Rows are one point carried round by a steady rotation, each followed by how many steps it has turned.
The counts run from 0 to 55.
[156 124 147 126 164  73 155 160 163 114 136 147 108 131 130  79 144 109
 132  79  80 103 145 148 106 142 140] -> 44
[139 149 119 112 137  78 156 153 178 141 114 151 136 134 154  90 139 109
 142  99  72 106 160 104 106 126 140] -> 1
[153 145 162 119 139  86 170 181 147 118 125 165 130 144 124 100 113 105
 120  87 101  95 181 120 114 107 141] -> 53
[152 176 168 101 137  99 131 130 168 109 135 137 136 163 115  78 148 132
 105 122 103  93 147  90 142 104 127] -> 48
[166 144 174 100 138  89 165 182 146 121 134 155 121 149 124  94 139 118
 114  97 105 103 171 127 117  97 145] -> 3
[133 149 160 140 168  97 133 148 164 106 143 148 122 142 111  76  99 105
 123  87  92  84 164 121 128 140 129] -> 13
[136 186 147 113 142  94 133 137 170 126 121 141 148 162 137  84 115 115
 121 108  94  81 169  77 147 109 131] -> 40
[146 184 165 105 148  91 125 128 165 105 138 125 134 167 119  67 152 124
  99 124 111  92 144 107 141 109 132] -> 23
[138 174 130 116 133  84 140 133 189 135 116 126 142 144 159  86 135 106
 139 102  67  96 143  85 119 115 126] -> 33
[155 159 174 114 154  91 156 172 140 111 134 150 131 155 108  82 116 119
  99 101 114  89 174 125 141 102 135] -> 54
[140 139 147 135 163  95 163 162 160 111 132 155 120 138 129  84 105 102
 131  86  85  91 171 132 121 140 140] -> 45
[147 172 176 111 147  98 147 150 151 112 131 143 136 166 111  67 118 115
  98 116 118  88 163 100 140 109 131] -> 22
[135 169 150 137 159 101 136 128 179 112 132 145 130 161 128  68  94 102
 128 108  93  76 162 103 150 127 125] -> 39
[149 134 139 134 159  71 152 154 169 113 122 149 115 132 135  81 127 108
 142  88  74 109 164 148 103 135 139] -> 19
[133 151 162 131 171  92 128 135 167  99 136 147 122 143 107  67 101 106
 123  94  91  85 151 128 135 137 126] -> 38
[131 180 150 127 164 100 143 136 164 113 136 140 143 158 120  80  94 104
 114 103  95  73 167  86 146 111 131] -> 14
[161 147 176 112 155  86 160 163 140 103 140 155 124 154 100  86 124 124
  99 102 117  96 159 132 134 114 138] -> 29
[143 136 149 132 149  90 159 172 154 117 125 160 126 141 134  94 101  98
 133  80  83  99 172 129 111 124 138] -> 20
[126 175 136 120 153  81 123 111 185 123 130 126 137 146 134  63 123 110
 133 108  81  88 139 100 134 131 118] -> 32
[158 161 146  95 138  74 148 146 168 133 126 129 137 144 152  81 181 132
 119 121  91 109 137 114 121 109 140] -> 42
[140 147 125 129 151  71 148 154 181 129 117 139 126 138 160  83 149 108
 152  90  65 110 147 127 103 136 128] -> 51
[143 169 153 107 150  83 126 124 186 123 128 124 135 160 125  75 170 127
 113 125  99 102 125 110 128 116 121] -> 49
[151 151 176 119 159  89 134 133 157  88 148 145 119 162  97  61 142 121
 100 111 114  94 150 128 135 121 126] -> 30
[157 139 152 104 145  62 147 164 170 111 120 142 125 138 139  70 179 130
 133 100  86 123 137 145  96 125 142] -> 43
[134 163 149 127 166  99 127 122 182  97 133 131 128 145 113  62 114 109
 126 100  88  84 140 111 136 137 121] -> 6
[153 148 137 117 139  87 166 173 163 138 113 157 126 136 148 104 126 106
 139  84  78 102 171 123 108 111 148] -> 27
[144 137 160 137 167  77 146 157 162  91 137 150 113 137 109  71 121 109
 127  87  88  95 145 139 119 139 129] -> 12
[143 157 148  96 142  66 140 141 176 124 121 130 128 153 155  80 188 125
 122 121  86 117 136 114 118 115 133] -> 17
[136 152 172 124 168  92 130 139 160  85 140 142 113 154  95  59 125 117
  98 105 102  88 142 130 133 126 127] -> 5
[127 176 135 122 147  87 130 117 181 116 125 131 141 156 146  75 117 109
 135 111  74  86 149  91 140 121 124] -> 7
[141 156 163 124 146 105 160 162 148 114 134 161 125 154 111  82 101 105
 111  91 103  84 180 106 136 104 133] -> 21
[155 144 144 100 139  85 171 178 157 140 122 150 137 138 160 104 138 108
 139  95  83 104 173 119 114 110 154] -> 2
[157 143 178 110 161  86 151 164 142  97 154 153 127 150 105  75 141 119
 102 108 119 100 151 136 130 115 141] -> 4
[141 157 161 137 152 105 156 156 158 112 137 146 128 153 125  89  97 104
 110  87  93  82 177 106 132 114 137] -> 46
[154 157 138  96 126  77 162 157 167 141 112 142 134 141 160  88 148 127
 133 106  78 107 163 104 112 101 138] -> 34
[133 163 127 113 147  75 132 123 186 127 128 135 137 140 146  72 160 116
 150 113  69 105 131 114 118 131 124] -> 25
[138 174 132 116 125  85 142 141 181 140 116 129 147 156 157  95 140 122
 136 109  81  94 160  80 124 102 122] -> 8
[156 165 145  93 127  72 151 160 162 145 116 138 142 146 155 100 161 128
 126 112  93 103 159 101 115  97 138] -> 9
[152 137 142 123 142  81 161 166 161 133 124 151 129 130 150  96 121 100
 140  80  74 100 169 117 107 118 136] -> 52
[157 166 180 108 154  86 126 146 152  92 140 145 128 162  97  73 136 126
  96 116 116  95 141 127 142 118 140] -> 55
[152 175 158  88 138  82 133 138 168 126 125 134 142 158 145  80 165 133
 112 124  97  99 155  91 136  93 131] -> 16
[153 130 169 125 164  82 147 158 156 100 143 148 107 145 104  77 135 108
 119  97  99 101 144 148 118 138 133] -> 37
[138 191 150 106 143  98 143 133 163 125 123 129 135 165 138  86 127 125
 120 119  98  81 158  80 141 101 124] -> 15
[160 143 159  99 134  78 159 172 157 131 123 143 136 148 142  95 162 115
 116 103  97 112 155 126 114 103 142] -> 35
[133 158 124 120 146  72 127 135 183 124 127 129 138 137 158  80 151 118
 138 110  73  98 141 102 118 129 124] -> 0
[168 123 161 105 149  75 153 164 157 117 143 147 115 147 124  76 156 114
 120  89  92 112 147 158 117 130 139] -> 11
[143 170 148 108 148  78 118 124 182 114 134 121 125 148 135  62 165 126
 127 124  87  99 125 111 129 125 128] -> 24
[139 177 170 119 147 101 144 146 152 120 125 146 132 167 118  80 117 114
 104 101 110  76 167  90 150 101 137] -> 47
[141 167 162 123 169  83 115 113 181  89 139 127 130 147 117  55 134 113
 118 111  96  76 136 110 136 129 117] -> 31
[146 156 138 117 143  67 135 128 185 121 124 128 129 136 152  73 172 114
 135 110  70 110 125 123 111 130 119] -> 50
[164 136 170 106 144  82 161 177 154 118 132 151 115 146 122  77 161 121
 120  98  95 111 152 152 118 117 146] -> 36
[132 146 124 122 143  77 152 151 179 132 117 133 129 131 158  87 146 110
 145  92  60 111 154 117 102 129 134] -> 26
[150 144 167 107 143  97 172 181 151 126 128 156 120 142 135 103 128 117
 113  96 107  98 179 129 127 101 145] -> 28
[152 132 152 117 149  69 146 157 176 117 123 136 118 131 145  74 175 123
 136  97  75 110 144 143 105 126 131] -> 18
[147 182 148  90 133  83 139 144 175 132 126 130 145 158 144  84 155 130
 115 120  95  96 155  83 132  95 131] -> 41
